In the data rows, the value 128 means zero.
Some points, one per row:
[133 152 195 225 172 175 201 154 154 202 186 232 217 239 233 255 182 162
 198 147 157 223 244 161 155 191 210 196 218 132 245 196]
[132 108 166 153 159 190 181 149 205 166 159 155 141 107 158 189 190 140
 111 147 178 159 113 138 169 153 157 103 134 139 115 153]
[118 104 147 109 125 125 142 163 139 131 148 113 110 133 119 156 146 154
 108 149 140 139 114 167 131 131  92 102 105 146 110 121]
[125 171  67 111  84  83  79  87  78 102  72 113 106 102  83  89  81  90
 152  86  82  86  97 103  86  78  97  98 106 102 141 104]
[172 199  83 141  89 121  88  78  94 146  83 173 218 170 218 102  92  76
 120  90  73 128 172  73  71  77 194 137 210  74 211  74]
[103 117 135  74  93 100 115 136 113 104 112 100  91  88 104  99 111 149
 120 155 111  99  88 118 121 126  94  85 102 137 107 131]
[120 142 171 198 156 139 128 178 145 212 178 162 183 189 155 118 158 191
 225 157 140 128 188 183 139 164 160 164 144 169 213 176]
[101 104  96  80  89  92  90 116 105  66  91  83  65  89  76  74  95 103
 112 104 107  90  74 114  99  99  80  77  83 111  96  85]
[187 119 131 172 111 219 187  93 229 148 162 234 166 145 201 140 227  86
  88  96 140 225 225 101 153 142 237 245 229  82 128 109]
[102 141  96 136 132  94 110 125  90 117 112  93 128 136 100 122  97 126
 137 122 120  96 112 130  99 116 113 110 107 131 137 134]
[ 96 108 137 138 140 126 133 132 130  94 137  98  92  95 119 123 132 134
 133 138 131 108 104 134 127 138 104 127  96 134 109 138]
[137 138  93  88  84 105  88  97  94 103 103 112  96  94 105  86  82 101
 115  86 101 100  98 104  92  87 100 106 125  98 128  84]
[ 99 241  79 156 156  84  76 104  74 131  85 138 154 155 129 124  81 141
 146 131  60  79 134 113  73  78 151 129 149 114 152 140]
[209 156 112 221 115 241 200  85 216 198 131 255 228 198 255 144 220  86
  91  83 134 249 255  94 107 144 255 255 247  90 224 112]
[111 113  89  81  99  81  95 109  87  65  86  89  77  86  75  88  87 102
 112  92 105 101  74 128  99  95  67  82  79 117 102 109]
[132 167  77 114 102  94  78  87  80 103  78 118 125 125 121  93  82 102
 122  96  75  88 115  86  75  70 126  96 136  92 143  80]
[109 103 120 131 128 122 127 123 121 107 122 104 114  80 116 130 124 120
 134 115 131 130 121 132 127 123 120 112 100 124 121 130]
[ 94 118 174 124 155 113 120 148 124 126 138 101 111 110  92 147 116 167
 137 152 125  99  98 131 141 132 106  95 101 183 123 159]
[110 115 208 185 163 155 188 224 182 225 207 151 159 130 149 163 140 196
 192 227 218 167 107 182 212 203 162 140 141 188 128 188]
[112 106 179 144 154 165 178 182 178 155 207 117 116 126 143 136 150 166
  92 196 175 155 139 136 230 207 137 154 118 152 104 156]
[189 176  68 126  74 126  90  74  95  89  74 127 127 129 124  84 102  75
  91  76  79 125 125  69  74  80 129 127 130  79 134  71]
[102 103 122 111  97 109 114 119 117 106 112  92 101 102 111 107 116 123
 114 126 110 102 103 111 110 118 107 108 102 119  91 115]
[159 118 110 141 120 192 150  99 148 125 107 197 139 107 165 121 193 101
  90 113 136 189 182  93 131 144 162 187 196  92 124  99]
[104 100 150  77 142 105 117 179 108 108 128  90  83 104  91 107 120 155
 111 131 126 100 107 141 153 104  81  92  94 149  88 134]
[152 142  75  86  83 109  91  76  85  82  82 114 111  89  95  82  88  80
  98  81  86 112  93  86  86  86 104 107 134  77 122  84]
[189 193  88 155  97 142  95  82 117 168  86 150 158 160 159  74 108  83
 116  84  82 145 158  76  78  85 155 156 153  79 154  78]
[146 118 120 120 103 136 140 105 142 109 114 124 131 119 137 138 131  91
  95 110 120 112 112 107 133 127  91 109 105 111 121 117]
[119 128 148 168 153 119 146 150 129 166 169 116 152 182 114 188 143 177
 179 151 148 152 130 134 145 173 132 154 113 146 150 187]
[121 119  80 121 103 125 102 113 111 116 131 103 112 109  78 139 122 113
 122 118 110 125 113 129 134 124 119 101 104 129 108 124]
[149 129  99 114 104 122 126  94 105 102  98 128 125 127 126 106 122  93
 106  87 120 140 106  84 108 109 121 127 141  90 123  96]
[113 185  84 159 116  83  92 102  81 155 106 108 151 155 132 137  84 115
 150 100  89  91 128 112  85  83 143 110 130 120 150 118]
[106 126 126 124 125 118 122 122 120 129 126 120 119 129 107 104 121 125
 126 130 119 122 111 120 117 128 116 125  97 125 126 125]
[124 145 127 126 125 139 137 137 127 143 120 161 164 137 146 119 128 135
 151 120 123 119 133 125  98 146 136 151 158 123 155 113]
[110 145 121 162 178 104 123 158 111 167 149 129 116 155 157 180 116 157
 198 147 140 116 143 146 123 126 151 147 128 158 191 171]
[ 94 105 142 122 107 109 137 145 141 143 151 108 102 116 134 152 139 147
 112 152 139 125 121 142 134 152 109 121 103 141 100 151]
[127 136 143 117 169 149 135 154 151 141 157 151 140 168 176 165 150 131
 124 136 150 113 172 143 133 162 147 121 153 132 150 156]
[138 163  80 111  91  89  80  94  85 107  78 120 139 107 121  91  85  97
 126  84  90 106  94 101  90  83 124 107 137  92 194 100]
[118 184 110 109 117 102 111 114  96 117 108 120 114 121 119 117  91 115
 122 119 105 106 119 120  92 118 116 118 120 118 127 117]
[103 117 134 110 159 133 123 145 125 132 140 113 102 118 120 126 124 142
 133 185 115 115 124 148 128 120 103 133 112 165 114 141]
[107  91 127 112 163 114 181 189 136  99 144  98 118 125  95 143 146 152
 133 163 191 109  72 174 191 142  97 109  98 192 108 161]
[129  99 157 106 117 169 173 149 188 110 154 141 106 107 105 119 188 107
  87 125 185 125 113 124 170 172 107 135 119 135  87 125]
[163 203  73 162 102 130  89  81  93 154  82 148 157 158 153 112 101  93
 146  93  73 130 151  74  69  80 154 154 151  84 154 106]
[124 216  69  98  98  81  70  80  69  97  63 114 110 103 100  90  70  99
 158  90  58  81  92  67  68  70 115  97 143  86 190  80]
[ 96 135 152  98 108 107 122 145 104 119 146 110 122 117 112 120 110 159
 140 172 115 107 116 135 122 128 112 107 104 125 123 118]
[147 106 108  94  72 131 107 109 122 100 104  97 102  84  83  93 119  82
  95  75 116 147  93 100 137 120 110 111 105 102  96  84]
[146 119 110 133  93 136 116 108 127 126 131 135 103 111 121 131 136 105
 106  89 134 143 125 122 137 127 137 109 128 109 110 123]
[115 155 110 105 104 103  91 113 102 130  96 124 117 107 132  85  99 131
 151 128  97 105 125 112  98  97 110 116 116 104 162 106]
[106  97 226 129 198 131 167 221 167 139 206 122 119 135 126 170 130 199
 128 221 211 142 108 179 214 211 109 103  99 185 115 175]
[120 138 149 173 186 148 140 148 147 166 141 138 161 174 176 181 147 142
 142 173 114 118 154 140 127 105 158 149 142 149 149 137]
[125 102 195 187 156 190 194 184 195 155 216 181 132 152 161 192 192 194
 108 201 198 190 167 168 184 216 137 140 137 181 111 170]
[124 123 120 120 126 127 126 137 147 149 128 138 142 115 137 136 124 136
 106 128 105 146 140 148 137 138 140 137 120 112 130 140]
[134 114 116  92 107 124 112 119 127 108 133 131 123  92 103  97 117 110
  92 102 108 127 104 120 123 128  97 131 125 107 106 100]
[139 244  74 114 100  88  73  78  78 120  73 121 120 121 121  95  77 105
 118  92  64  88 122  75  73  81 121 120 124  75 125  87]
[199 103 136 148 122 218 206  83 226 140 169 231 160 126 203 143 224  84
  90  86 217 229 215 113 164 181 177 240 222  81 113 114]
[101 131 123 118 124 103 111 124 101 112  92  97 116 113 110 110 101 124
 129 125 116 102  97 128  92 122  99  91 104 123 132 126]
[110 131 136  99 121 114 101 135 104 112 116  96 106  98 109 100 111 137
 127 133 111 105 112 108 116 113 118 102 103 128 122 122]
[ 98  94 131 104 149 118 153 173 130 104 162 103  79 120  95 121 119 170
 139 160 176 112 108 176 182 138 106 107  97 208 101 134]
[147 108 145 139 179 237 156 143 211 149 183 199 178 140 196 185 205 123
 112 108 162 234 178 117 190 198 188 218 154 127 123 161]
[102 207  71 135 117  77  89  95  77 111  86 115 124 185 133 138  78 152
 235 115  80  87 119 128  82  78 123 120 115 116 195 114]
[170 101 136 113  99 156 168 100 156  94 168 161 119 132 165 161 157  94
  95 106 168 160 134 126 140 141 163 168 158  95 111 127]
[ 96 112 120  85 111  96  93 133  99  78 124  88  92  91  96 102 110 156
 117 133 121  81 100 127 130 109  86  93  97 156  96 116]
[149 123 119 128  88 173 102 118 125 104 127 114 127 102 145 117 140  97
 107 106 123 161 127 107 128 121 130 149 136 103 105 113]
[194 164 117 183 136 149 165  75 150 170 133 157 163 169 152 182 153  88
 151  68 128 163 153 128 108 127 153 160 149  90 163 152]
[122 145 133 189 175 149 127 146 149 161 165 170 168 177 181 155 115 155
 165 136 138 151 176 118 124 145 177 180 165 158 171 166]
[160 188  79  99  84 115  80  81  89 112  79 169 132 146 151  91  92  84
 115  85  76  90 122  70  71  79 163 120 207  79 200  62]
10 more points follow, each with its number after it:
[112 175  99 122  94  91  92 116  82 125 101 109 124 124 121 116  88 120
 124 115  80  94 125  86  89  93 122 111 126 117 130 122] 0
[ 98 127 131 104 137  97 106 147 100 116 149 101 111 114 110 100  99 167
 170 148 131 102 103 134 143 135 102 111 102 164 120 141] 1
[131 106 154 183 158 154 166 157 155 179 167 159 161 168 163 183 157 127
 124 151 167 162 155 171 157 165 161 163 156 156 128 177] 2
[120 121 175 134 149 162 153 151 136 141 135 143 154 129 153 143 124 119
  99 154 153 136 150 151 117 134 106 133 136 135 115 127] 3
[107 104 120 129 126 124 125 120 121 125 124 103 108 128 105 129 121 122
 133 119 127 125  99 129 122 123 113 102  94 126 104 128] 4
[104 116 234 191 255 160 216 242 189 231 249 171 163 172 161 229 205 248
 221 248 242 194 133 193 229 252 169 157 156 241 153 238] 5
[ 98 119 163 141 176 104 152 164 134 143 137 116 136 132 125 165 122 166
 176 161 138 117 119 182 145 172 110 102  96 168 118 173] 6
[104 112 175 127 152 133 131 179 147 127 143 111 116 123 132 145 143 185
 122 183 150 101 115 126 160 143 107 128 105 176 105 142] 7
[117 143 120 102 111 109 116 139  97 136 122 117  92 122 139 125 111 128
 168 138 111  99 117 122 116 122 126 130 133 133 147 137] 8
[113 112 133  89 115 102 104 155 123  98 128 104  96  91  98  73 115 133
 101 115 102 108  98 118 122  97 108  95 101 134  97 125] 9
Which of these numbered points is nearest to each point below, ignoring the direction in which the first points spread most? Its number follows each.
[111 153 113 135 131 100 102 125  96 128 110 119 129 131 103 132  94 125
 134 120 115 106 108 135 105 116 115 109 125 127 135 130] > 2
[117 114 126  90 104 121 125 120 126  96 103 107  97  87 105  97 123 107
  89 129  82 100 110 114 122  93  99 112 110 128  96 107] > 9
[108 102 128  85 102 111 116 123 110  98 129  87  85  84  92  86 111 132
  96 125 101 102  86 132 135  94  90  89  91 134  96 115] > 9
[139 120 134 160 152 138 145 136 135 152 144 145 150 155 137 157 140 127
 155 129 150 146 138 155 139 142 143 143 138 144 149 154] > 2
[134 124 127  97 107 156 118 108 158 135 135 127 142 102 145  86 118 111
 107 131 106 124 143 127 139 130 138 156 138 106 129  91] > 3
[103 110 118 125 127 106 124 123 120 105 122  96  91 106 116 128 117 121
 131 121 122 115 107 130 124 120 110  95  83 126 114 124] > 4
[153 105 155 167 161 149 154 144 148 157 122 153 161 126 159 164 147 112
 102 134 134 147 157 151 142 160 157 159 145 106 118 157] > 2
[105 117 215 182 192 145 203 213 189 210 218 122 131 177 166 186 180 239
 186 218 213 173 146 214 213 222 148 148 134 221 131 224] > 5
[142 115 188 233 174 196 193 143 207 196 223 201 198 175 213 234 199 159
 123 146 214 177 174 190 204 197 185 135 177 162 143 198] > 2
[ 96  99 104  75  90  96  99 124  99  66 103  80  78  61  74  69  95 112
  95 116 111  84  72  98 106  96  87  79  88 126  87  98] > 9
[119 211  74 133 109  83  83  94  74 141  76 128 125 162 114 103  77 117
 150  97  73  88 155 101  73  80 151 119 151 102 155 108] > 0
[ 97 112 157 176 183 116 175 164 158 152 133 113 129 162 123 161 155 167
 152 168 171 128 100 178 158 180 116 139 106 165 143 187] > 6
[115 104 145 112 141 114 127 136 146  94 132 103  87  79 109  77 146 141
 124 145 145 124 108 111 151 100 101 106  95 150  96 140] > 9
[149 101 139  81  96 145 129 103 144  96 124 135 119  87 128  85 143  93
  77 107 115 139 117  82 133 122 128 117 132  97  92  97] > 9
[146 123 130 141 116 131 133 116 128 125 132 134 136 136 131 136 120  97
 110  99 133 133 132 132 126 134 132 134 132 111 137 137] > 2
[ 94 100 197 133 205 139 165 225 145 147 231 111 115 129 138 167 173 236
 152 232 220 123 106 230 203 198 117 139 109 202 115 177] > 5
[102 108 200 120 168 131 146 181 148 120 150 106 108 136 120 146 170 164
 122 189 161 132 132 167 164 161 126  94 113 171 104 140] > 7
[124 227  77 163  91  93  83  91  81 163  71 155 165 180 157  89  73 116
 158 100  59  79 161  79  68  84 162 145 171 104 167  94] > 0
[109 114 165 179 177 155 165 156 155 178 167 146 159 168 167 179 156 159
 163 160 160 157 101 169 152 170 133 163 150 160 146 176] > 2
[214 210  70 189  67 206 101  80  98 162  84 238 255 214 245  95 103  82
  96  79  75 156 255  63  77  74 250 146 232  77 231  70] > 0
[126 116 184 112 157 158 144 129 172 161 170 149 148 112 174 162 136 146
 121 149 154 156 161 171 145 158 137 165 122 165 118 154] > 3
[110 107 174 149 191 164 181 166 167 198 178 119 143 149 158 196 163 168
 171 163 177 169 133 185 166 183 148 115 115 168 112 192] > 6
[ 99 150 120 100 119 109 116 145 102 112 128 119 117 132 118 117 104 148
 137 131 106  76 123 134  91 131 106 120 127 133 149 110] > 8
[178 207 104 149 122 144 116  86 115 162  99 145 152 153 156  99 135  88
 123  92  91 134 153  83  68 107 151 151 151  90 147 107] > 0
[129 108 130  65  85 122 108  92 121  89 109 100  84  77 115  75 115 100
  67 120  96 102 115  73 104 122 109  94 113 104  85  82] > 9
[166  97 193 218 167 203 231 132 211 170 192 216 157 146 166 188 210  98
 105  96 224 212 224 151 180 210 195 206 208 121 119 115] > 3
[103  99 169 103 122 119 132 186 158 135 175 109  96  96 106 146 132 181
 114 187 189 139 107 175 165 140 105 103  96 185 107 108] > 7
[101 155 106  90 119 102  90 100  96 111 111  93 110 111 121 109  82 137
 147 151 100  82 116 108  81 100 110  96 116 123 143 114] > 8
[113 131 153 125 145 130 134 161 128 180 150 114 127 139 147 112 133 149
 143 154 117 123 138 101 133 144 131 138 119 155 128 118] > 8
[100 146 127 191 216 116 148 166 127 199 176 115  97 163 127 192 119 195
 191 198 142 127 156 190 126 171 156 141 135 173 168 207] > 6
[102  96 112 128 123 108 123 118 117 117 119 111 115 118  94 128 119 117
 135 109 129 129 115 130 125 118  97  99  99 124 112 125] > 4
[132 118 144 171 145 147 157 148 148 167 155 151 146 166 154 170 149 148
 158 146 156 153 153 161 147 157 153 158 149 150 156 164] > 2
[ 98 161 138 178 196 103 119 179 108 173 132 106 179 155 161 181 101 183
 184 185 109 111 142 146 131 135 167 106 137 181 183 188] > 6
[103  96 130 123 145 105 131 134 110 103 137 103 115 102  97 148 132 132
 136 128 142 133 110 146 137 120  99 120  93 135 103 144] > 4
[ 99 101 116  78 101  93  99 142  98  87  74  90  78  86  80  82  90 128
  98 116 121  97  80 119 127 111  79  82  85 138  94 127] > 9
[121  92 123 146 144 129 141 131 127  98 134 115 125 113  85 152 133 130
 117 115 149 130  95 153 141 132 106 123  98 138 114 148] > 4
[ 97  99 129 109 137 113 129 130 116 112 127  92 103 104  93 127 123 130
 135 133 130 109 100 135 110 133 101  99  93 130  99 135] > 4
[109 179 113 124 130  93 106 125  93 136 113 134 150 157 142  95  91 150
 223 144 109  91 141 135  89 114 145 113 137 130 236 153] > 8
[102 188  86 143 122  83  88 110  71 149  79 109 121 177  97 116  80 134
 255 120  86  89 106 111  86  80  98  98 104 136 248 131] > 8
[111 123 124  77 129 110 103 126 124 112  96 108 109  93 110  94 110 134
 110 136 105 105 118 120 130  96  94 111 105 127 106 123] > 9
[106 120 145 112 125 115 113 177 141 129 114 106 108 102 134 141 138 153
 136 183 105 134 115 127 164 136 109 104 114 175 125 146] > 7
[103 116 209 165 191 127 199 221 113 125 207 113 155 184  93 170 133 224
 168 224 171 140 126 220 164 142 135 130 122 220 146 212] > 5
[ 96 106 158 121 134 117 133 172 103 107 130  92  95 103 102 125 115 160
 132 155 121 106  96 137 117 104  95  91  97 195 106 137] > 7
[ 99 132 114 119 148  98 108 137 111 121 100 100 104 116  87 149 104 143
 148 144 122  91 118 152 122 135 103  93  91 144 120 146] > 6
[121 123 136 217 163 145 188 193 159 144 173 163 172 187 182 221 166 199
 205 153 127 149 136 236 153 211 162 198 146 181 153 223] > 6
[105 238  82 108 117  81  74  96  75 118  64 116 118 114 104  97  70 118
 113 128  65  69 109  85  75  69 121 113 126 103 124 105] > 0
[131 119 141 114 126 149 131 137 147 118 121 143 141  97 140 120 132 119
 102 128 115 122 131 107 136 116 122 140 150 129 116 112] > 3
[ 95 140 131 103 127 100 115 131 111 137 126 111 108 136 119  90 113 158
 149 164 121 102 104 154 109 143  98  99 116 152 119 150] > 1
[170 255  68 199 112  85  67  76  73 168  67 194 210 217 204 114  79  83
 196  79  73  88 199  74  80  68 199 149 188  83 194  69] > 0
[104 123 160 144 161 108 140 169 125 147 129 113 125 165 124 170 120 169
 173 168 169 116 110 153 166 163 116 116 118 169 136 161] > 6
[ 96 101 186 116 147 123 147 179 133  76 150  94 100  85 103 133 115 142
 125 169 150 101  99 175 154 146  93 109  98 178  98 153] > 7
[100 133 165 150 159 109 118 134 123 157 162 119 137 157 143 144  92 172
 158 202 144 107 114 129 132 127 124 125 106 167 132 138] > 1
[ 99 114 108 114 127 102 117 124 111 112 124  93  99 108  92 125  97 125
 127 128 121  86  85 126 118 114  96 105 100 124 112 126] > 4
[202 235  82 255 123 232 112  92  97 243  75 253 255 255 255 122  98  91
 167  94  80 178 255  74  84  94 255 255 250  84 246  82] > 0
[107 123 148 132 169 105  94 170 105 144 144  96 129 143 118 107 130 164
 135 174 151 113 129 160 145 175 124 126 121 160 123 176] > 1
[ 94 117 139 112 153 113 135 186 117 147 140  97 102  89 108 139 104 159
 108 157 139  99 108 149 155 140 108 106 107 201 108 150] > 7
[ 88 138 134 101 125 103 101 139 109 121 135  96 122 111 105 115 108 173
 160 174  94  90 104 133 119 123 124  97 108 166 131 103] > 1
[144 113 187  96 113 170 140 138 171 164 165 174 140 128 191 126 167 111
  94 136 153 129 163 125 156 178 161 150 178 100 105 120] > 3
[143 207  77 139 116 108  83  81  83 152  83 149 170 185 162  93  87  87
 169 104  74 110 157  81  74  87 192 118 184  90 181  98] > 0
[ 97 201  89 122 124  83  85 105  76 111  82 107 115 124 127 111  76 123
 122 128  76  81 105  88  74  79 118 103 126 118 130 110] > 0
[104 163 104 146 143  96 114 132  95 128  93 125 141 143 123 144  88 133
 142 124 104  96  98 142  90 113 116 109 118 134 143 143] > 2
[255 200  61 136  59 215 100  71 133 102  61 198 255 161 251  69 130  71
  82  68  74 189 242  69  77  63 236 253 219  71 226  60] > 0
[154 115 111 102  90 150 102  95 123  84  88 133 121  98 127  83 147  88
  89  92 107 125 133  84 112 112 118 144 133  91 105  92] > 3
[204 255  70  84  68 128  71  79  82 171  63 243 255 243 255 106  79  81
 118  90  59 131 255  58  71  65 255 212 240  81 237  62] > 0
[106 128 120 140 190 109 134 186 121 150 158  92 124 149  99 161 130 176
 186 155 118 102 124 181 143 106 117 130 102 140 123 166] > 6
[ 96 255  78 212 162  89  79 104  79 220  86 125 199 204 184 145  85 164
 180 138  73  87 170  78  80  82 193 105 184 153 183 135] > 0
[110 151 130 155 152 108 120 139 118 151 143 143 147 152 139 155  93 140
 151 134 119 122 141 150 122 133 110 131 139 143 146 151] > 2
[109 150  89  98 158 102 105 123 101 141 106 119 132 147  86 126 102 149
 168 146  98  91 133 120 100  91 108 110 135 144 151 124] > 8
[107 102 148 138 153 142 147 140 142 161 148 117 133 116 138 140 143 143
 137 150 142 142 124 147 135 153 127 124 114 142 117 154] > 4
[111 101 187 163 199 157 187 173 175 181 189 142 113 158 158 207 175 175
 167 180 179 171 132 187 167 194 143 169 129 173 124 199] > 6
[152 147 180 231 183 213 184 114 218 224 200 220 243 205 204  90 199 125
 121 141 141 211 237 127 149 196 234 245 220 108 218 152] > 0
[181 101 108 114  94 173 165  89 170 100 116 177 128  90 136  89 174  80
  78  86 147 172 145 100 130 120 121 137 177  79  93  72] > 3
[101 133 127 136 148  94  84 161 101  94 104 107 110 108 105 139 104 188
 193 177 118 108 113 165 130 135 101  84 102 155 139 155] > 6
[140  94 126 139 106 143 133 106 119 103 124 119  93 112 100 131 141  88
 102  96 163 150 100 121 133 122  88 133 100 110 104 107] > 4
[ 93 106 167 135 173 135 161 159 130 143 159 113 108 100 110 134 141 159
 133 173 149 101 117 127 145 170  98 104 106 155 114 150] > 7
[104 103 199 151 217 185 202 187 186 205 208 166 146 184 186 218 187 190
 187 191 195 172 167 204 178 207 164 201 139 187 134 215] > 6
[104 102 124 122 111 105 138 138 137 100 119  98  90 115 103 151 106 138
 131 140 113 123  98 148 139 123 102 100  92 139  99 121] > 4
[100 113 123  94 130  97 126 177 138 114 154 105 103 122  94 118 130 175
 138 169 123 114 114 153 133 160 104 104 102 169  96 140] > 1
[124 141 147 220 205 144 142 150 143 228 155 166 174 192 144 219 144 186
 196 140 179 160 185 201 134 146 193 192 168 171 191 205] > 2
[ 94 105 143 142 143 133 136 137 137 131 141 121 132 103 139 142 134 138
 136 146 130 131 122 136 127 143 115 102 107 135 117 140] > 4
[108 101 171 193 188 161 176 165 163 193 176 165 149 184 172 194 164 165
 173 163 172 167 170 182 164 177 131 176 151 166 135 186] > 2
[103 179 106 163 154  86  97 129  86 126 103 112 129 156 135 124  90 113
 242 104  89  94 115 121  81  93 139 126 128 142 255  99] > 8
[170 208  72 153  83 105  83  75  85 111  80 199 213 226 138 120  87  87
 163  86  80 103 161  78  73  81 206 175 194  78 197 100] > 0
[129 166 121 173 148 112 106 109 116 170 127 163 172 156 165 118 113 123
 157 112  99 100 151 101  89 123 160 147 164 108 164 137] > 0
[136 122 114 137 113 130 124 117 128 115 123 121 136 106 120 122 111 105
 115 108 132 117 133 106 121 119 114 127 138 116 120  89] > 3
[104 127 147  96 149 107 116 134 122 141 150 102 114 129 100 148 107 171
 139 152 128 119 106 121 121 133 104 120 107 137 133 133] > 1
[158 111 124 106  94 180 119  94 144 113 125 151 107 109 124  96 181  89
  78 100  98 151 127  82 102 106  88 134 159  92  95  97] > 3
[104 118 147 111 163 131 135 150 123 116 159 119 109 123 128 160 139 151
 155 153 153 124 105 158 144 157 127 111 111 151 122 162] > 1
[110 127 132 147 143 132 137 131 108 143 137 136 141 143 129 145 132 135
 145 128 140 137 134 142 132 137 131 127 130 136 143 145] > 2
[111 152  94 154 129  95 106 123  98 147 115 129 156 165 130 141  93 155
 167 139 101 105  95 166  97 101 120 122 103 154 166 124] > 2
[102 180  98 113 115  91  85 105  89 105  91 107  93 134 126 104  81 131
 188 134  80  79 119  87  82  87 107 101 123 129 196 110] > 8
[108 102 174 123 145 137 125 185 158  92 167 113  91 132  97 143 159 139
 131 186 186 148  97 168 174 166 112  99 107 171  97 166] > 7
[105 166 107 139 130  97  99 120  98 166 107 120 132 141 123  96  94 180
 141 152 109  91 105 142  92 114 137 131 114 151 232 128] > 8
[106 144 133 134 162  98 117 151 119 146 127 112 137 120 133 105 113 152
 172 140  88 101 115 126 109 126 125 108 115 163 185 132] > 8
[109 151 176 144 204 138 139 170 129 238 152 153 194 211 180 207 122 221
 250 193 111  97 181 183 111 133 196 162 177 183 229 197] > 8
[111 105 125 112 116 122 115 121 120 124 102 120 122 120 128  83 115 122
 104 133 105 112 127 111 107 122 126 123 130 118 109 113] > 3
[109 172 112 169 150  99 102 128  92 179 103 134 158 132 139 150  95 136
 231 122  96 108 123 145  96 107 137 133 153 156 229 143] > 8
[103 181 110 151 169  87 106 136  87 217 130 130 117 240 113 165  89 205
 237 158 106 110 141 137  89 118 166 127 163 179 228 150] > 8
[137 197  60 131  99  92  68  84  78 112  75 129 130 144 113  93  83  96
 140  79  76  79 102  89  70  80 137 100 138  92 141 101] > 0
[107  99 140  73 121  97 120 163 120  99 138  97  92  85  88  99 135 116
 102 158 155 101 101 126 145 113  98 108  93 147  92 105] > 9
[ 96 121 153 118 119 103 121 143 132 130 147 106 108 125 106 134 111 144
 136 153 116 109 125 135 133 149 109 126 107 139 117 146] > 1
[101 106 122 121 125 112 121 121 120 124 120 101 106 101 117 119 119 122
 125 123 101  84  90 123 119 122 103 105  91 122  98 124] > 4
[158 108 131 173 135 145 123 105 133 140 145 152 110 150 150 170 148 107
 114 107 160 154 150 139 151 156 150 155 147 113 120 146] > 2
[102 100 158 134 160 129 180 220 155 137 188 115 114 126 108 142 119 193
 162 132 177 137 105 200 236 168 107 104  99 223 103 177] > 1
[ 96 107 232 177 234 156 254 216 206 205 195 134 133 148 124 192 165 192
 177 229 162 161 123 248 228 173 128 148 122 236 124 224] > 6
[100  99 128 135 133 119 129 129 126 134 128 108 121 126 107 129 126 128
 132 127 129 121 113 131 127 128 114 131 106 129 115 131] > 4
[ 95 217  97 131 129  88  79 113  83 132  93 129 131 133 128 127  82 129
 128 123  72  90 128 127  76  96 130 117 131 126 134 127] > 0
[122 112 144 126 139 111 115 106 137 106 148 109 127 129 113 149 127 129
 131 116 143 146 134 148 159 137 111 114 113 112 110 142] > 4
[156 158 102 118  94 120 107  84 111 101  91 139 122 134 144  88 121  93
 103  94  90 131 144  88  70 110 145 142 145  88 143  87] > 0
[142 160 105 142 116 141 109 106 106  97 101 144 144 123 148 123 113 112
 100 114 103 112 151 111  95 104 148 150 148  95 146 126] > 0
[143 255  63 194 131  84  69  84  71 228  74 192 248 255 170 128  74 117
 228  81  72  86 192  78  81  60 234 153 216  87 222  92] > 0
[ 99 147 124 101 134  94  96 143 101 121 106 104 124 142 116 109  88 148
 186 146 115  95 111 135 111 113 116 101 116 128 137 139] > 8
[110  92 165 173 192 146 177 162 162 123 157 135 136 155 109 197 165 163
 159 151 185 160 118 191 172 168 100 152 109 167 115 193] > 6
[ 99 123 183 171 166 122 158 178 154 152 192 106 136 180 123 142 142 171
 181 181 133 119 119 194 168 170 127 132 100 178 138 180] > 6
[172  97 135 143 142 133 138 110 133 142 135 137 138 142 138 143 132 108
 105 113 135 137 138 140 132 138 136 139 134 125 114 141] > 2
[100  99 167 172 168 153 163 159 157 143 165 123 110 153 143 177 155 158
 157 159 158 112 113 165 152 167 116  86 111 157 114 172] > 6
[ 95 143 132 111 130  94 104 128  96 125 129 103 104 109 109 119  92 128
 126 135 107  91 112 125 102 114 107  99 111 126 134 127] > 8
[ 99 124  99  90 116  95 100 117  98  86 114  86  88  99  81 102  88 117
 121 116  95  85  91 117  98 103  86  84  86 118 103 107] > 4
[108 115 127 148 156 116 182 145 143 103 173 109 130 156 104 183 121 212
 214 175 170 133 123 203 194 144 112 127 102 212 131 196] > 6
[171 196  75 149  92 110  84  75  92  90  75 190 210 161 144  84  84  76
 136  78  85 112 159  86  80  73 162 145 194  81 204  92] > 0
[108 122 182 166 162 156 147 166 154 155 180 137 132 174 142 157 154 170
 128 176 162 129 150 171 157 181 147 149 133 165 119 182] > 1
[106 132 155 155 188 135 147 167 131 182 158 120 138 186 162 184 112 170
 170 168 148 136 152 178 144 151 171 162 130 167 170 185] > 8
